128 stands for zero in the data rows.
Here are some rows, each followed by its group. Groups can overlap.
[138 95 131 77 86 120 123 177 121 178 155 129 125 119 180 129 137 154 104 111 173 179 105 139
 102 135 126 128 117 91 147 144] ZJ
[127 119 126 157 155 134 91 143 130 125 114 146 85 132 135 144 131 108 166 146 145 147 129 128
 100 103 114 169 103 124 159 174] ZJ
[127 98 119 255 132 115 125 103 169 147 68 130 142 195 159 176 123 124 132 145 147 78 135 129
 106 181 125 213 104 151 105 105] JC
[132 146 82 125 168 147 151 93 148 132 136 111 123 127 137 109 76 83 130 89 102 137 133 78
 125 127 125 102 124 147 169 109] NB
[111 139 114 102 116 167 108 152 125 138 142 122 138 130 126 157 102 109 129 104 111 103 113 138
 137 120 131 152 122 156 120 165] JF
[155 71 179 64 84 119 67 184 59 173 170 144 151 64 91 143 162 191 148 206 144 143 96 227
 117 121 83 77 110 96 59 95] BF
[160 114 156 148 165 106 123 72 136 150 147 137 113 114 95 122 88 141 144 86 119 129 145 110
 113 148 99 117 104 166 164 96] NB
[180 120 195 192 170 94 119 78 137 111 140 150 92 122 83 162 131 133 212 120 132 116 110 128
 169 166 116 146 114 239 103 100] RZ
[125 86 104 142 123 121 127 151 119 148 94 110 151 88 169 145 123 145 115 149 164 107 85 117
 108 177 106 111 166 115 94 112] JC
[76 172 111 149 144 154 175 72 175 75 108 108 121 172 199 93 157 68 103 84 73 109 142 64
 129 64 153 142 135 116 144 160] GR
[138 122 142 119 110 158 141 146 111 152 152 131 130 113 97 166 114 113 152 103 129 98 124 169
 130 138 103 165 107 179 105 153] JF
[29 209 77 160 182 169 209 60 214 31 69 93 117 209 118 83 150 37 103 69 31 98 137 5
 134 32 192 162 171 109 177 143] GR
[53 189 80 140 94 165 199 103 194 50 125 95 128 195 114 83 102 59 92 84 57 103 136 167
 132 35 181 137 159 104 167 134] GR
[176 118 179 179 165 98 116 78 139 102 141 145 99 124 102 162 131 133 199 116 130 75 148 119
 162 165 126 151 113 224 102 99] RZ
[133 80 144 154 124 86 107 101 124 134 99 138 116 116 94 172 184 136 177 113 125 119 167 155
 101 138 81 183 164 141 154 128] FT
[35 204 80 158 177 166 208 61 209 34 73 98 118 205 116 85 152 41 99 73 37 99 137 12
 136 33 187 158 164 107 173 137] GR
[140 150 72 140 113 87 105 121 114 144 109 138 119 94 117 172 154 147 172 124 135 131 158 162
 110 138 172 160 153 136 154 115] FT
[150 139 147 139 110 77 98 117 104 158 119 145 119 95 115 180 161 151 172 126 146 124 160 180
 101 149 66 167 149 143 142 116] FT
[96 162 130 130 160 130 138 89 146 112 107 141 90 143 103 149 147 90 162 113 128 100 159 103
 132 113 111 104 164 157 148 155] QN
[88 158 134 89 124 168 124 150 122 121 127 123 141 140 151 110 94 100 122 113 95 103 103 106
 142 111 156 153 136 137 126 177] JF
[182 117 191 185 167 90 109 78 134 110 147 145 88 119 86 167 135 139 210 119 136 118 148 136
 160 171 115 152 109 235 94 101] RZ
[84 156 123 80 123 172 125 153 137 121 132 119 150 142 162 103 88 104 108 113 91 111 100 99
 144 96 164 145 136 130 137 177] JF
[118 118 127 116 126 120 141 155 112 147 123 146 108 135 171 126 130 128 119 154 146 160 109 118
 109 132 137 157 115 87 163 162] ZJ
[138 146 73 141 112 86 108 114 113 147 113 136 116 93 111 171 156 148 171 124 137 130 161 164
 109 141 168 161 152 136 152 115] FT
[51 200 62 121 95 158 206 107 193 53 124 97 133 196 131 75 93 62 77 84 48 103 132 154
 146 126 190 126 160 86 165 132] GR
[86 163 121 146 137 155 169 74 171 79 114 103 119 163 190 93 160 76 105 84 82 106 148 75
 121 68 145 144 127 118 137 159] GR
[96 159 131 124 155 132 137 97 141 116 112 143 89 139 97 152 149 99 160 120 136 104 158 110
 130 120 105 103 162 150 166 153] QN
[149 139 86 146 109 74 98 114 106 161 123 149 110 85 104 183 165 150 182 120 143 125 166 179
 104 148 158 168 145 150 147 113] FT
[123 139 162 175 177 121 157 72 157 82 129 126 105 148 123 146 141 119 194 118 99 141 99 85
 170 109 160 139 149 106 130 117] RZ
[113 80 65 189 84 135 123 194 89 162 115 109 206 172 200 121 117 176 57 191 170 122 114 108
 113 163 156 60 109 82 89 121] JC
[155 133 94 145 105 71 95 112 102 169 128 148 109 82 98 184 164 155 181 123 148 126 167 188
 101 153 151 166 140 155 142 109] FT
[138 69 104 115 87 118 109 175 86 172 121 111 175 66 163 147 128 176 87 172 189 119 127 140
 112 190 97 76 162 102 76 104] JC
[112 122 127 131 137 117 143 147 123 138 111 147 102 139 170 127 132 117 131 147 139 151 110 110
 113 132 139 163 115 94 171 166] ZJ
[129 109 130 99 105 116 127 168 91 165 140 141 115 137 170 129 138 141 113 98 163 167 105 132
 107 133 129 142 110 107 149 150] ZJ
[178 34 162 113 89 89 26 175 35 206 185 164 118 26 13 178 186 207 199 200 185 130 205 202
 88 165 6 80 53 162 27 76] BF
[42 182 135 163 171 144 150 111 166 80 91 138 99 162 143 108 97 68 117 110 112 141 148 96
 172 92 149 106 188 157 164 165] QN
[130 128 144 133 122 158 109 136 123 145 142 131 115 122 95 165 109 105 164 100 120 90 137 164
 128 137 104 180 114 187 110 156] JF
[119 147 156 169 175 126 160 72 160 81 124 121 107 148 128 132 137 120 187 118 93 142 101 75
 175 104 164 134 156 100 129 121] RZ
[131 75 103 124 102 120 116 167 100 161 110 111 166 77 168 149 125 166 95 165 179 118 129 131
 106 188 104 88 164 107 83 107] JC
[125 127 95 80 147 120 139 112 122 137 81 127 178 133 155 140 71 115 69 101 110 167 132 68
 127 115 145 156 131 105 168 124] NB
[126 83 97 240 114 124 118 129 150 150 96 121 175 182 173 127 120 149 105 168 162 99 125 124
 105 178 139 182 103 121 96 111] JC
[97 145 104 129 85 167 114 191 88 159 161 123 183 111 179 93 93 140 74 139 144 144 89 110
 131 143 89 106 91 92 119 163] JF
[100 138 118 135 157 113 109 145 138 121 98 142 91 154 175 123 122 99 136 142 122 143 115 95
 116 84 145 174 123 93 178 180] ZJ
[155 190 77 128 88 151 198 104 185 64 130 107 133 189 116 82 100 133 90 81 59 104 131 120
 137 137 173 166 151 96 161 127] GR
[115 120 127 122 129 118 142 151 119 143 119 146 105 138 172 125 133 124 127 151 144 154 109 114
 109 129 139 160 114 88 165 165] ZJ
[182 118 197 191 169 94 107 77 134 110 145 151 86 123 83 170 134 137 213 117 134 118 111 137
 163 172 111 147 107 241 97 99] RZ
[140 147 71 140 112 85 104 120 111 149 115 140 115 93 112 172 155 151 170 125 137 133 162 165
 110 141 168 157 151 136 155 115] FT
[194 127 168 137 155 134 109 140 134 107 109 144 104 127 118 136 151 121 106 163 189 123 106 166
 154 127 117 134 140 130 97 114] BF
[54 193 64 116 87 158 204 110 189 54 132 94 144 192 128 74 95 67 74 91 57 106 128 159
 146 27 189 122 167 85 167 134] GR
[186 59 217 86 94 105 47 179 41 183 173 159 136 53 58 156 171 202 170 201 164 139 181 157
 100 144 49 67 79 109 46 86] BF
[37 202 71 144 102 171 209 98 204 38 77 94 124 209 125 80 95 49 92 81 39 103 134 151
 137 21 193 144 171 100 171 140] GR
[221 96 168 92 104 128 84 173 87 151 146 146 130 102 114 137 154 162 74 193 221 139 96 196
 158 133 107 95 125 109 77 101] BF
[95 156 141 94 126 161 122 147 124 127 126 125 139 138 146 110 101 102 129 111 94 101 108 114
 143 154 152 153 93 144 125 177] JF
[150 191 74 121 84 153 197 108 183 63 131 99 142 184 122 80 99 136 81 87 60 103 129 165
 144 133 182 126 152 93 158 124] GR
[77 170 112 146 144 155 174 68 175 75 108 107 119 167 197 91 160 69 103 82 75 108 147 65
 128 66 153 144 134 117 144 160] GR
[102 142 96 83 114 169 113 152 124 134 141 123 146 131 142 112 102 113 113 112 108 111 107 122
 139 111 145 140 127 141 126 169] JF
[136 119 138 112 108 161 144 147 111 155 154 131 134 116 101 163 109 115 144 104 130 101 123 167
 130 138 107 160 107 175 103 155] JF
[91 159 123 144 133 156 168 75 168 81 121 107 125 160 188 94 158 81 105 86 88 108 146 79
 121 74 141 140 124 117 135 156] GR
[133 105 129 87 165 121 129 178 128 173 148 124 121 131 186 126 138 148 115 107 165 144 102 135
 107 126 130 133 122 149 154 144] ZJ
[179 170 97 124 76 138 180 102 166 98 147 101 137 164 99 100 112 153 98 95 87 112 142 147
 126 150 153 168 137 158 145 117] GR
[72 165 110 54 111 176 136 167 120 126 135 116 159 147 186 88 88 114 91 120 117 142 94 85
 137 128 102 123 107 99 138 184] JF
[143 136 160 177 199 146 147 60 170 117 117 125 92 132 105 125 84 106 168 70 93 116 154 90
 121 139 108 141 113 181 175 104] NB
[165 110 160 148 163 105 119 74 132 154 151 136 112 108 92 127 89 144 143 88 123 131 148 115
 112 153 93 115 99 169 159 93] NB
[158 179 76 120 81 152 195 108 176 74 141 106 139 183 123 85 103 145 86 91 69 111 130 126
 139 137 174 158 151 90 155 126] GR
[68 179 105 150 149 158 179 69 180 67 102 105 124 176 96 93 155 63 101 82 67 103 137 55
 130 58 160 141 140 114 152 163] GR
[117 119 128 119 127 121 142 155 115 145 121 146 106 137 173 126 129 127 123 154 146 157 108 116
 108 130 136 157 114 88 164 163] ZJ
[80 167 118 146 140 155 169 72 173 77 110 106 119 165 195 94 158 71 103 83 77 108 147 70
 123 67 150 143 132 118 142 161] GR
[162 65 187 64 83 116 63 187 53 179 177 151 149 63 85 145 162 196 150 207 151 145 96 235
 115 127 75 72 103 96 56 92] BF
[110 135 198 143 130 143 101 120 115 126 149 84 95 114 79 132 155 109 138 108 167 150 160 184
 159 143 116 94 142 173 122 124] QN
[133 81 100 239 108 125 119 128 146 162 97 124 170 179 167 131 119 153 107 173 166 96 125 135
 107 184 130 181 101 126 98 111] JC
[135 134 80 51 160 87 104 139 112 162 137 93 186 68 156 154 145 184 92 164 153 163 122 177
 116 139 197 109 171 78 122 110] FT
[94 157 124 139 126 156 160 94 164 85 125 104 127 159 187 97 163 84 104 90 90 107 145 80
 120 76 140 137 122 117 129 155] GR
[156 116 149 140 159 110 122 84 132 144 71 137 141 118 105 117 87 101 130 87 120 138 140 107
 115 147 104 111 108 157 157 97] NB
[174 37 157 113 91 90 29 176 38 201 181 166 115 29 20 176 188 204 197 200 183 127 202 195
 91 161 12 84 59 159 29 74] BF
[173 59 201 68 82 111 60 183 44 186 182 156 151 56 76 146 165 205 154 208 160 147 98 141
 109 137 63 64 94 94 45 91] BF
[168 145 159 154 172 145 119 134 161 81 87 142 92 110 131 129 157 96 114 150 169 122 106 140
 156 115 131 150 151 132 114 127] BF
[115 150 155 173 183 125 161 70 163 76 118 122 105 152 131 131 139 117 191 114 91 141 102 72
 179 103 165 141 155 102 133 123] RZ
[148 59 107 101 76 115 103 187 72 188 131 112 186 57 157 146 132 188 79 184 203 124 121 154
 109 193 95 60 156 98 66 99] JC
[174 123 174 176 165 101 117 77 139 100 140 138 96 121 74 163 166 111 194 117 129 73 146 156
 164 165 127 150 117 223 101 102] RZ
[87 158 97 137 94 172 126 184 98 143 151 119 177 123 185 88 87 129 75 130 131 140 93 98
 132 143 98 110 99 91 127 173] JF
[175 164 79 103 65 141 183 120 158 100 159 104 150 165 113 91 109 163 76 101 89 120 132 144
 134 145 165 158 141 134 148 120] GR
[128 81 139 147 123 91 107 104 123 137 103 132 121 114 101 173 183 139 165 157 125 128 157 151
 99 135 91 175 168 136 161 127] FT
[170 165 75 101 67 146 185 119 161 97 155 101 151 166 117 87 108 160 74 100 86 117 127 139
 134 142 170 163 145 134 149 122] GR
[77 163 123 78 128 171 135 153 129 119 128 120 149 147 170 96 89 101 106 110 111 112 99 92
 137 138 167 142 104 122 137 179] JF
[149 80 180 78 89 122 73 178 68 171 164 147 139 77 101 140 161 176 74 205 244 143 96 219
 157 146 91 88 111 107 65 99] BF
[154 76 180 76 93 117 68 180 69 169 165 140 143 74 91 140 158 180 75 204 133 138 97 221
 161 147 87 88 116 103 60 97] BF
[52 200 63 122 97 160 207 107 196 48 123 98 132 201 130 76 94 62 77 87 50 105 129 154
 149 127 188 126 163 85 166 131] GR
[116 134 202 145 129 139 96 131 113 127 147 87 92 112 75 130 158 107 141 108 173 153 159 188
 155 146 112 95 140 179 122 121] QN
[149 122 153 155 181 108 135 74 147 137 135 132 108 121 103 120 90 129 152 82 108 127 147 98
 113 146 104 127 108 168 166 97] NB
[93 155 141 93 123 162 120 148 123 126 124 126 141 138 148 108 99 101 126 112 98 102 107 111
 140 114 151 154 134 144 125 179] JF
Which 4 groups are nearest to each row below, nearest first, going by the distance to the group's nearest row?
[126 122 121 150 147 105 90 144 125 131 114 151 88 130 139 142 132 113 161 144 145 148 124 127
 102 100 114 170 104 122 157 173] >> ZJ FT JF QN
Which 4 groups are nearest to each row below, nearest first, going by the distance to the centre of the group?
[26 214 73 153 180 171 215 66 212 30 68 96 120 212 126 77 146 36 97 72 28 101 129 143
 137 25 200 155 174 104 178 141] >> GR QN JF NB
Which 3 groups are nearest to each row below, nearest first, going by the distance to the centre of the group?
[41 182 131 159 172 144 149 115 165 79 91 137 102 163 146 109 99 69 112 110 114 143 147 98
 149 89 152 102 189 154 164 165] >> QN GR JF
[115 138 138 132 108 149 145 105 146 104 142 108 133 141 171 100 167 100 105 95 107 137 148 106
 115 90 120 128 107 118 122 144] >> JF ZJ GR
[104 140 192 140 134 145 103 120 118 119 148 152 97 117 82 128 154 106 134 109 168 150 158 177
 157 137 121 93 148 165 126 127] >> QN RZ FT
Which 3 groups are nearest to each row below, nearest first, going by the average distance to the group's rows?
[78 165 117 64 116 174 135 163 124 124 134 116 156 141 176 95 89 111 99 118 117 138 93 89
 136 133 171 131 101 106 134 180] >> JF ZJ GR
[232 83 174 79 91 125 76 177 71 166 161 145 140 83 108 136 158 175 72 205 236 139 96 212
 156 141 95 87 114 105 68 100] >> BF JC ZJ
[94 157 153 134 161 134 133 88 149 110 104 144 85 141 96 145 146 86 139 111 127 103 178 104
 134 119 105 115 162 157 144 155] >> QN NB RZ
Which 3 groups are nearest to each row below, nearest first, going by the distance to the group's nearest row?
[117 147 66 55 105 90 121 142 125 152 128 85 188 87 171 145 134 176 83 158 136 163 119 151
 125 129 214 106 184 68 133 123] >> FT ZJ JC
[56 191 76 131 89 160 203 107 193 55 128 93 135 191 119 77 97 63 87 86 59 102 132 165
 145 31 184 131 164 98 167 133] >> GR QN JF
[157 74 179 72 87 116 68 177 66 171 164 141 143 72 91 138 164 183 152 202 137 139 97 223
 119 148 83 82 112 100 58 96] >> BF JC FT
[129 146 74 115 135 149 153 99 146 133 137 112 129 125 141 102 77 87 125 93 103 142 132 72
 126 124 131 98 124 141 172 110] >> NB JF GR
Which 4 groups are nearest to each row below, nearest first, going by the average distance to the group's rows?
[135 80 105 237 104 122 117 130 144 165 97 126 169 174 166 129 123 155 107 172 166 99 125 138
 105 189 128 182 100 127 96 111] >> JC ZJ FT JF
[226 89 169 84 94 129 79 179 80 158 154 143 138 93 112 135 155 169 71 198 230 139 95 204
 154 138 101 90 121 107 69 101] >> BF JC ZJ FT
[209 111 171 115 129 129 98 154 109 130 127 144 117 112 115 135 153 141 91 177 208 132 107 183
 154 129 110 117 134 124 86 107] >> BF ZJ FT JC
[133 104 125 83 95 120 124 178 129 172 151 137 121 126 175 128 135 150 107 104 167 176 102 133
 109 132 133 131 111 96 145 147] >> ZJ JF FT JC
[183 116 195 188 166 93 107 78 132 112 144 151 92 119 83 164 134 138 211 120 137 119 109 133
 169 172 114 141 112 237 98 99] >> RZ NB QN FT
[126 130 99 89 156 121 143 105 128 132 73 126 176 136 152 141 71 109 77 95 107 164 133 68
 123 117 143 163 130 110 168 121] >> NB ZJ JF GR
[135 146 89 137 177 147 152 89 152 131 130 116 117 126 130 112 80 78 141 85 101 136 137 82
 124 135 119 112 123 155 168 107] >> NB QN JF ZJ
[116 97 114 132 138 122 139 139 140 135 75 113 126 104 159 138 126 122 136 128 147 94 97 110
 107 168 106 129 168 100 110 119] >> ZJ JC JF FT
[152 142 176 195 188 99 143 67 161 79 126 141 99 147 104 149 118 112 208 111 106 111 107 94
 173 146 144 148 138 227 118 114] >> RZ NB QN FT
[158 73 178 69 86 115 67 183 63 173 167 138 146 71 92 140 163 189 150 204 141 144 97 225
 119 149 81 79 111 98 57 98] >> BF FT JC ZJ
